One turn moves each row of this set onto another row. After a few examples, where does it send each row asked below?
j_332: -6,-13,8,5,-17,-2,5,2,11,-8,-19,-2,2,-14,27,-8,-1,5,-17,21,9,-9,-3,16,-15,-20,-13,-6,7,-7,-2,-9,6,-1
j_886: 9,1,6,4,-9,-22,16,-1,-5,-18,-12,10,-10,0,5,-6,13,5,-15,28,8,-4,11,8,-15,7,-14,-8,27,-5,2,0,1,-4
j_60: -12,10,-1,-1,3,-13,-7,12,18,1,-5,-1,14,-2,-4,19,8,25,1,-5,13,15,7,-17,-12,-18,-4,12,-8,-6,4,-9,10,-4
j_783: 12,5,4,1,-16,15,22,11,-12,-8,-4,-15,17,-3,5,-13,6,1,6,-6,-17,8,0,17,-16,2,0,21,-6,3,-12,17,-2,-16
j_722: 6,4,-8,-14,-12,5,10,-4,0,-17,-2,14,-6,-4,4,-6,8,5,-22,22,3,1,18,-9,-20,16,-8,11,24,-2,-18,-8,-4,-17
j_284: 5,1,8,-6,-14,3,2,-4,-1,-10,0,6,-2,0,11,-4,8,6,-23,30,15,0,5,5,-27,17,-9,10,24,-2,-14,-5,-7,-12
j_119: -8,-7,-1,4,0,-18,7,-5,15,-8,4,33,10,1,13,-4,-14,6,0,-5,4,13,-4,1,-16,8,15,-3,6,-6,1,-5,12,-2
j_988: 17,10,3,10,-16,-4,29,18,-6,-4,-9,-17,0,-7,-6,-6,0,-1,6,-5,-24,7,4,22,-5,-8,-12,-1,-1,5,-9,18,9,-17
j_898: -3,-9,-6,12,20,0,8,8,-2,10,8,-7,7,6,-11,-10,4,4,4,-4,2,-1,8,-12,1,-14,-10,12,-1,-6,16,22,6,-12
j_970: -6,11,2,0,-4,-21,-11,-7,-3,-17,-2,1,-8,3,11,-7,4,-8,-20,19,10,5,16,11,-6,6,-16,-23,16,5,10,-2,4,0
j_608: 15,10,8,7,-11,-4,32,13,-5,-8,-14,-12,-2,-3,-10,-5,2,-7,7,0,-26,9,5,17,-5,-4,-14,1,1,7,-6,16,14,-17
j_651: -8,-15,11,-3,-7,4,-2,4,5,6,-15,-20,4,-3,24,-3,5,-2,-13,25,19,0,-13,13,-15,-7,-9,-9,12,1,4,-9,3,-5
j_451: 6,12,-7,12,-14,4,5,2,-4,-3,-4,-28,9,-6,-1,-5,3,-15,1,-12,-24,12,8,22,1,3,-4,-7,-12,10,3,16,4,-10
j_850: -5,-14,-6,-4,1,-10,8,2,9,-16,-7,33,6,-2,4,-6,-13,8,-4,-6,-6,-1,-6,-9,-13,-3,20,3,5,-1,2,-13,13,-7
j_337: 3,-18,-9,16,-7,15,-6,2,16,3,11,4,14,-15,0,3,-14,-5,-8,-5,-5,2,-1,-6,-6,-1,0,14,-12,-19,12,10,-5,-10
j_614: 13,9,-1,1,-32,9,14,15,0,5,-5,-21,-3,-10,2,-6,1,15,12,-11,-14,9,5,19,-2,-18,-21,-1,-3,11,3,4,6,-19
j_264: 6,7,3,-2,-35,13,9,10,7,10,-7,-23,3,-14,11,-4,6,14,11,-8,-19,11,3,18,-2,-4,-18,7,-5,3,-3,2,13,-19
j_983: -12,5,-6,-10,-1,-13,-2,-3,2,-21,9,4,-12,1,6,-7,6,-10,-13,12,1,14,13,3,-7,15,-9,-26,15,7,11,-12,12,-5
j_711: -11,4,-26,5,10,-3,-5,-10,8,15,-8,5,-7,5,-17,-3,1,6,-11,-4,0,-1,4,-17,-6,3,15,-2,15,15,-5,-8,4,-18
j_122: 11,8,7,0,-15,18,23,12,-9,-9,-7,-12,15,1,-2,-14,9,-7,3,-2,-17,11,-1,8,-19,3,-6,26,0,5,-13,11,0,-20
j_981: 0,12,-23,15,4,-13,1,-10,9,17,-3,13,-4,11,-14,-7,-1,8,-11,-3,13,5,10,-12,-9,6,8,-1,22,7,-11,2,-7,-17
j_417: -8,19,2,8,-26,19,-4,10,0,-1,0,-12,5,-11,1,-14,6,-10,-2,-14,-25,17,-3,16,-12,6,-13,11,-6,6,-16,3,1,-16
j_854: -7,15,1,9,-27,13,-1,14,-1,4,1,-18,7,-13,5,-12,5,-2,1,-14,-25,15,-6,22,-12,8,-8,7,-7,2,-16,6,4,-17
j_835: 1,-4,-9,15,-7,-2,-4,21,5,12,-5,12,1,-11,-6,-9,1,12,-1,-6,-9,-6,2,-14,1,-9,-21,20,-1,-26,-2,15,0,-20
j_773: -10,-8,3,14,1,2,2,18,14,17,20,-4,-7,-9,-12,3,-17,0,1,-2,-5,9,-7,0,-5,-9,-14,-7,-4,-10,11,8,16,-17
j_727: -16,14,4,1,-16,-1,-16,-6,7,-7,12,1,-5,-5,13,-11,2,-5,-27,19,12,6,12,10,-22,11,-12,-7,17,3,-9,-14,1,-10
j_772: 1,5,-7,9,-6,-10,-2,12,22,0,-11,-4,8,-6,-15,29,4,19,-4,0,14,12,2,-16,-12,-13,0,5,-3,-8,6,-10,1,-6
j_269: 5,4,-9,-9,-1,-14,18,1,-6,-16,-10,10,-18,4,-5,-5,17,4,-12,20,1,3,14,-5,-7,14,-13,-12,31,2,1,-3,4,-11
j_202: -14,9,-4,-14,-16,4,-8,-4,9,-19,15,13,-5,-9,12,-9,-4,-5,-23,12,1,9,14,-1,-20,17,-7,-5,12,1,-11,-20,6,-14
j_384: -7,6,-4,6,1,-4,3,7,22,-2,0,-3,9,-5,-12,25,2,23,-3,-1,14,11,8,-13,-19,-21,4,11,-5,0,3,-8,4,-2
j_215: 4,6,-19,-7,5,-17,-4,2,4,-2,-13,26,-5,-1,-8,-4,-20,8,-16,-5,-6,-5,9,-14,0,-14,5,1,2,6,-11,-6,7,-20
j_694: 12,2,-7,3,-27,16,10,-1,4,2,-4,-33,12,-6,8,-5,4,2,8,-8,-9,12,10,14,1,-6,-6,5,-9,14,13,5,3,-17
j_14: 3,15,-2,9,-9,6,3,-1,-2,-7,-7,-18,3,-7,-1,-2,2,-22,-2,-11,-28,17,7,19,2,3,-10,-9,-11,13,3,13,6,-8
j_25: -13,-10,-6,-8,5,-3,-4,7,7,11,-5,14,-5,4,-6,1,0,9,-1,-1,-3,9,-22,-12,-14,15,16,-4,14,5,0,-15,13,-15
j_661: 13,0,-1,-6,-20,18,16,-1,-3,-3,-5,-22,10,-8,14,-5,8,13,13,-8,-13,9,10,16,-3,-11,-9,14,-9,11,6,11,0,-7
j_449: -13,0,-2,10,-8,1,-3,0,4,12,-16,-22,-7,-4,12,-12,12,5,-19,22,17,-9,1,11,-11,-20,-17,-10,20,6,-4,-8,0,-8
j_959: 8,12,-13,-1,-1,-19,-5,-2,8,-1,-3,35,3,1,3,-2,-22,10,-15,-9,6,5,13,-4,-8,-5,2,2,5,-1,-16,2,-3,-12
j_90: -7,0,-4,3,4,-17,-1,3,9,18,-1,12,2,14,-4,0,0,7,2,0,11,19,-14,-5,-13,23,12,-8,20,0,0,-4,10,-15
j_860: -8,5,-9,10,-6,-14,-6,7,23,-3,-13,-2,15,-6,-7,19,13,20,1,-4,10,11,8,-18,-10,-10,2,9,-4,-11,12,-10,6,-1
j_356: 2,-1,-3,-1,-7,-3,-6,-3,0,-3,-24,-10,3,-8,23,-8,0,1,-25,20,15,-12,8,10,-6,-25,-19,-3,6,1,-7,-2,-7,-5

j_215 moves to j_850
j_119 moves to j_90
Where do these go?
j_773 moves to j_898
j_417 moves to j_14
j_60 moves to j_860
j_451 moves to j_988
j_886 moves to j_284
j_356 moves to j_332
j_264 moves to j_694
j_722 moves to j_202

One turn moves each row of this set onto another row. After a few examples, where does it send each row asked below?
j_942: -9,-16,1,-17,-1,-15,-29,2,-30,9,-21,4,-17,-2,9,1,-12,8,-3,7,6,10,-33,-4,-16,13,-20,2,3,6,-14,8,11,-5,-6,-5,3,-5,-15,-18,37,27,-9,22
j_737: 4,0,14,-27,9,-2,-4,7,-21,10,-7,22,-4,2,18,8,-2,18,-8,-8,2,8,7,14,11,-1,-20,6,16,0,16,28,5,-8,-14,-8,29,-7,-41,-42,14,21,-10,5
j_603: 0,-13,-1,-13,1,-1,-14,1,8,8,-17,-1,-3,-10,-12,-18,10,7,-1,-12,3,-7,-10,-9,-2,2,-9,22,6,9,-14,32,17,-5,1,-13,14,-20,-31,-51,22,20,-2,7
j_331: -8,18,-1,-2,0,5,-20,11,-11,-7,9,11,-13,-16,19,-14,10,20,-8,-11,5,-9,7,-5,-6,21,-30,-4,-11,4,-2,15,21,2,-10,-9,-6,1,-36,-51,22,19,-34,13
j_495: 5,36,7,-12,8,0,0,-2,-27,6,8,-3,-11,13,28,7,-2,-11,7,3,9,-23,-23,-2,-6,3,-4,-1,12,-10,-2,25,-5,4,-10,-10,-5,-5,-5,-22,26,19,7,11
j_139: -13,26,-5,-12,23,7,2,-13,-14,-9,-9,2,-22,-11,1,-9,-15,15,11,-7,-2,-4,-22,-8,-11,15,10,1,2,-7,-10,7,-8,0,0,-27,11,-12,-30,-34,6,19,-17,21
j_977: 0,2,10,-31,4,8,-9,-8,-7,6,-6,-10,-17,-7,14,-2,12,3,1,3,11,-1,-28,0,9,-7,-10,33,-5,-15,25,36,15,-4,-2,1,6,-9,-21,-39,19,24,-5,22
j_444: 0,14,-7,-18,4,-3,-17,19,-26,1,-5,0,-19,3,14,-6,-9,17,0,2,7,-10,-19,-2,12,24,-12,16,4,-26,1,5,18,-8,-6,4,-32,-12,-42,-34,40,15,-16,10
j_380: 17,12,-23,-6,4,2,-23,-1,-28,25,-13,8,-4,0,27,-1,4,8,-6,27,10,0,-22,-5,-12,8,-8,1,-4,4,14,28,-4,-15,4,-10,8,-2,-4,-39,29,15,-22,16
j_104: -14,2,20,-15,7,19,-18,-3,-28,-9,-12,7,-12,-9,34,-21,-3,19,11,-3,-3,-4,-20,9,-17,5,-36,-2,12,1,-2,17,6,-3,5,-15,-9,-16,-30,-51,20,7,-27,24
j_181: 0,24,-1,-15,18,4,-2,20,-20,3,11,-13,-1,-2,15,-11,2,8,0,-30,2,-10,-6,6,-2,1,-24,3,13,-12,12,31,8,-9,-6,-7,20,-14,-43,-35,31,23,-10,-13
j_636: 4,-3,-6,-15,16,1,-10,-14,-32,-11,-4,2,-21,-4,2,-18,-10,17,6,-10,-3,-25,-17,6,-13,28,-14,-1,23,2,-24,7,14,3,-6,-13,-10,-16,-12,-35,11,5,0,7
j_994: 3,-10,-5,-15,-4,-9,-10,1,-19,5,4,10,-12,-14,-14,-7,3,14,18,-14,-3,-12,-11,-29,-1,7,-7,12,20,8,-7,10,12,15,-2,-13,-21,-4,-23,-33,20,17,-9,5
j_175: 26,1,5,-8,-4,3,-22,6,-19,3,-1,-9,-23,2,3,-13,6,30,6,-10,-8,15,-12,-3,4,-1,-12,10,-1,13,10,40,-11,-15,5,-33,-2,-20,-25,-32,2,21,-4,8
j_751: 1,7,1,-20,8,32,-15,-13,1,-1,5,2,9,-11,15,-6,-1,20,-3,1,2,10,-14,-5,-22,-15,-13,13,4,-2,2,25,-13,4,-3,-13,-6,-21,-43,-38,33,16,-5,22
j_476: 3,14,-7,-16,0,31,-18,-36,-43,5,-5,-2,-5,5,8,-4,-3,21,0,3,1,-5,-14,-6,6,-8,-5,-1,2,-10,2,18,8,-8,-8,0,3,-1,-46,-34,31,9,-14,14
j_381: -19,19,2,-19,15,20,7,-5,-14,31,-2,-6,-22,-23,5,-4,0,12,-9,1,-12,5,-18,-10,-4,15,-23,-5,2,-3,-14,10,1,-4,8,-2,14,-10,-30,-27,36,3,1,11
j_408: 2,14,7,-24,5,5,0,17,-22,2,-5,-1,-12,-5,6,-2,-9,22,-15,-15,6,3,5,-3,18,18,-32,18,8,0,-7,9,20,11,-1,-1,-1,-4,-45,-53,19,-3,-9,15
j_355: 6,4,7,-9,1,-3,-17,1,-36,10,-18,0,-2,-8,-11,-1,-8,13,-12,6,11,0,-19,1,-2,0,-14,-12,37,-9,7,8,-11,-2,-4,-16,19,-17,-26,-21,12,26,-1,4
j_16: 1,-4,8,-9,6,-12,-31,9,-39,1,0,14,-26,5,22,1,5,18,0,14,6,3,-9,16,5,10,-6,8,9,-18,10,25,14,-22,-11,-6,2,-12,-30,-32,29,40,-22,5
j_630: 5,8,-11,-7,-1,5,-20,-12,-22,17,-13,6,-23,0,5,3,23,24,5,-5,-6,0,-27,-11,-6,10,-1,-21,6,-13,-11,16,10,-27,-11,-11,-7,-26,-34,-36,14,17,12,8
j_765: 20,2,7,-25,10,-18,-34,-5,-10,9,-7,-1,-18,7,11,-21,4,5,-15,-12,5,-9,-16,2,-5,14,-5,12,11,-9,-4,32,1,-20,1,-31,17,-26,-33,-33,6,22,6,18
j_340: 7,19,-6,-5,3,-3,-17,11,-10,20,2,-12,-15,-8,-2,-5,16,15,-20,3,20,6,9,-9,8,14,-4,2,8,16,2,2,-9,-7,1,-5,15,-17,-32,-37,14,2,4,7
j_815: 2,18,20,1,18,2,-18,0,-18,3,10,3,-13,-1,30,-3,24,12,-11,6,24,-6,-19,2,-26,-1,-29,-1,3,-2,-12,29,-1,-9,-2,-13,7,-27,-19,-45,17,14,-3,29
j_949: 9,1,17,-35,6,7,-15,1,-23,0,18,9,-13,-10,5,-11,5,8,3,10,15,-13,-11,-5,-3,-3,-36,14,19,7,2,34,23,11,9,8,-2,-8,-20,-36,29,17,-9,-7
j_912: 31,18,-13,-9,12,15,-34,17,-25,10,7,1,3,-4,5,-6,-1,21,6,-13,-2,-4,-28,-7,-12,15,-23,9,10,5,9,33,-4,3,1,-17,12,-15,-7,-34,32,34,3,6
j_570: 3,-9,-6,-24,7,3,-3,2,-16,16,-8,-4,11,2,17,-28,-6,14,3,-5,-3,-9,-18,-8,9,17,-10,12,-11,33,-2,26,13,-5,-5,-15,5,-5,-15,-32,16,8,-1,6
j_724: -5,20,12,-22,-7,-8,-21,-8,-13,1,2,-5,-24,-6,22,10,8,5,-18,3,0,4,-7,2,-4,13,-2,12,10,-24,0,35,10,-11,-1,-23,-16,-17,-31,-37,1,4,-25,29
j_622: 24,38,12,-6,-8,22,-3,10,-31,3,8,3,-26,12,9,-14,12,17,-6,7,-8,0,-2,7,5,8,-3,10,16,-2,-1,37,12,-6,-9,-9,1,-13,-12,-25,23,5,-12,2
j_870: 3,12,20,-17,3,10,-17,16,-54,3,2,0,-23,12,13,-6,-1,12,-2,7,6,11,-18,-8,-11,13,-5,13,5,-18,5,31,34,-10,-2,-13,29,-9,-33,-33,20,12,-4,6
j_240: 6,9,-6,-20,27,3,4,-1,-27,0,-6,9,-22,-15,14,-10,-10,22,-8,15,0,5,-8,5,-25,0,-12,14,20,4,-3,29,-10,-1,8,-12,27,-11,-13,-24,16,-1,-16,15
j_233: 0,28,2,-32,9,-11,-20,-10,-19,8,22,13,8,-10,20,9,-6,11,-13,3,-7,-8,-9,-13,0,10,-9,-12,22,-8,-15,25,12,-3,-1,6,-15,-12,-31,-45,23,14,-12,2
j_289: 5,12,-11,-17,6,-10,-19,19,10,3,-2,2,-29,-1,11,-13,-15,11,-1,-8,2,11,-15,-1,-9,20,-9,23,4,17,2,2,-9,-4,-3,-5,-13,-15,-16,-33,35,10,-7,18
j_709: 10,12,0,-23,-1,10,-18,-3,-27,-11,-9,24,-12,3,18,4,-22,21,5,-3,-5,-6,-13,-14,-16,16,1,11,-11,-23,21,11,10,-1,-15,-7,-7,1,-35,-33,23,15,-18,22
j_619: 12,21,-3,0,-4,16,-24,-2,-24,18,2,-13,-31,-10,2,2,-7,6,-2,-2,-4,-5,-17,0,-5,22,-33,-3,6,-8,8,15,-16,-2,16,-18,-20,-8,-12,-35,36,19,-20,10
j_36: 11,10,3,-24,2,-23,-29,-3,-34,21,10,15,-16,1,16,-14,8,10,1,-3,1,-6,-26,-27,6,22,3,-6,16,-4,-3,7,11,-7,-6,-23,-10,-9,-24,-26,7,22,4,18
j_527: 8,15,9,-17,18,-3,0,15,-21,6,1,-8,-4,-2,46,2,15,13,6,-16,-14,-10,-7,3,-6,10,-13,7,-14,4,-5,30,0,-14,-2,9,2,-14,-15,-34,35,13,-4,17
j_154: 3,13,9,-7,0,23,-18,-4,-22,33,1,-1,-37,3,-10,1,14,10,11,-5,13,-5,-28,-11,-14,21,-18,7,-14,1,1,18,12,-7,-11,-22,10,-14,-29,-18,24,12,-6,16
j_588: -7,15,7,-14,-13,28,-15,-6,-28,0,12,-9,-14,-1,11,-5,-1,-1,0,21,-1,9,-6,-12,-2,4,-2,11,5,9,-16,25,13,23,-1,-20,-9,7,-20,-25,31,13,-6,14
j_126: -5,7,-22,-20,8,3,-19,16,-24,-1,-9,9,8,-8,26,-11,7,13,-3,5,10,-7,-1,-14,-22,20,-8,-12,3,18,-20,31,5,-4,15,-25,12,-7,-26,-27,17,9,-16,8

j_630 moves to j_331
j_765 moves to j_444
Where do these go?
j_104 moves to j_912
j_495 moves to j_381
j_977 moves to j_942

